X =
[[115 121 171  86 115 158 143 115 164 139 118 123 100 191 150 156]
 [118 107 140 112 102 112 125 146 121 137 134 125 147 104 125 107]
 [ 97 110  99 119 115  73 135 109 138  73  93  92  96  69 115  96]
 [117 119 141 136 133 120 124 144 123 142 102 131 146  75  97 109]
 [118 148 135 142 147 137 105 144 106 123 106 149 135 135 114 166]
 [135 133 105 149 144 132 133 137 125 148 159 136 107 120 131 136]
 [157 144  78 157 119 109 101 140 103 120 147 122 143 112 126 146]]
X[0,0] -> 115
X[4,13] -> 135
X[4,2] -> 135
X[1,8] -> 121
X[3,6] -> 124
X[6,11] -> 122
X[:, 3] -> [86, 112, 119, 136, 142, 149, 157]
X[1,4] -> 102
X[1,6] -> 125
X[1,5] -> 112
X[6,2] -> 78
X[1] -> [118, 107, 140, 112, 102, 112, 125, 146, 121, 137, 134, 125, 147, 104, 125, 107]
X[0] -> [115, 121, 171, 86, 115, 158, 143, 115, 164, 139, 118, 123, 100, 191, 150, 156]
X[3] -> [117, 119, 141, 136, 133, 120, 124, 144, 123, 142, 102, 131, 146, 75, 97, 109]
X[3,9] -> 142
X[5,8] -> 125
X[:, 2] -> [171, 140, 99, 141, 135, 105, 78]
X[5,3] -> 149
X[3,2] -> 141
X[5,11] -> 136
X[1,12] -> 147
X[3,14] -> 97
X[0,4] -> 115
X[1,15] -> 107
X[6,7] -> 140
X[:, 11] -> [123, 125, 92, 131, 149, 136, 122]
X[:, 1] -> [121, 107, 110, 119, 148, 133, 144]
X[:, 7] -> [115, 146, 109, 144, 144, 137, 140]
X[0,6] -> 143
X[3,1] -> 119
X[6,5] -> 109
X[6,15] -> 146
X[1,10] -> 134
X[1,3] -> 112

m =
[[124, 76, 173, 101],
[130, 90, 165, 84],
[123, 79, 171, 102],
[165, 65, 154, 126],
[153, 50, 170, 125],
[154, 52, 171, 114],
[156, 51, 168, 127],
[125, 91, 166, 87],
[118, 68, 178, 116],
[160, 64, 156, 130],
[169, 86, 143, 104],
[130, 53, 184, 111],
[154, 69, 162, 105]]
m[0][0] -> 124
m[9][0] -> 160
m[7][1] -> 91
m[3][3] -> 126
m[6][0] -> 156
m[7] -> [125, 91, 166, 87]
m[2][2] -> 171
m[:, 1] -> [76, 90, 79, 65, 50, 52, 51, 91, 68, 64, 86, 53, 69]
m[0][2] -> 173
m[1] -> [130, 90, 165, 84]
m[7][0] -> 125
m[10][1] -> 86
m[12][1] -> 69
m[7][2] -> 166
m[10] -> [169, 86, 143, 104]
m[1][1] -> 90
m[8][1] -> 68
m[2] -> [123, 79, 171, 102]
m[3][1] -> 65
m[0] -> [124, 76, 173, 101]
m[1][2] -> 165
m[9][1] -> 64
m[8][3] -> 116
m[5][3] -> 114
m[3] -> [165, 65, 154, 126]
m[12] -> [154, 69, 162, 105]

grid =
[[152, 118, 162, 117, 119, 163, 112, 175],
[163, 123, 118, 91, 151, 93, 90, 95],
[118, 86, 114, 121, 124, 133, 139, 139],
[134, 127, 120, 123, 130, 97, 77, 83],
[151, 108, 137, 122, 130, 170, 133, 174],
[136, 93, 148, 135, 107, 133, 176, 146],
[134, 128, 112, 93, 166, 81, 83, 116],
[137, 112, 129, 97, 155, 103, 61, 143],
[120, 107, 127, 130, 119, 156, 110, 143],
[166, 126, 143, 96, 131, 91, 119, 83],
[142, 119, 117, 141, 134, 85, 88, 86],
[139, 109, 129, 132, 125, 174, 109, 162],
[153, 131, 129, 82, 152, 111, 82, 114],
[133, 125, 109, 159, 96, 105, 134, 119]]
Indices start at 0.
(0, 0): 152
(11, 4): 125
(9, 6): 119
(1, 7): 95
(11, 2): 129
(6, 1): 128
(5, 5): 133
(4, 5): 170
(4, 4): 130
(11, 1): 109
(10, 3): 141
(9, 1): 126
(8, 7): 143
(13, 2): 109
(0, 7): 175
(3, 0): 134
(8, 1): 107
(8, 6): 110
(13, 1): 125
(12, 4): 152
(1, 0): 163
(9, 5): 91
(1, 5): 93
(7, 1): 112
(6, 7): 116
(6, 2): 112
(13, 6): 134
(5, 2): 148
(11, 0): 139
(3, 3): 123
(3, 5): 97

data =
[[141  73  70 181 101 205  53  99 108 138  62 170]
 [188 152 170 127 148 155 198 198 192 172 151 171]]
data[0][-12]: 141
data[0][7]: 99
data[-2][10]: 62
data[-2][9]: 138
data[:, 4]: [101, 148]
data[0]: [141, 73, 70, 181, 101, 205, 53, 99, 108, 138, 62, 170]
data[-2][-7]: 205
data[1][5]: 155
data[:, 11]: [170, 171]

M = [202 193  53 155 172 104 173  76 128  55]
M[0]: 202
M[7]: 76
M[3]: 155
M[1]: 193
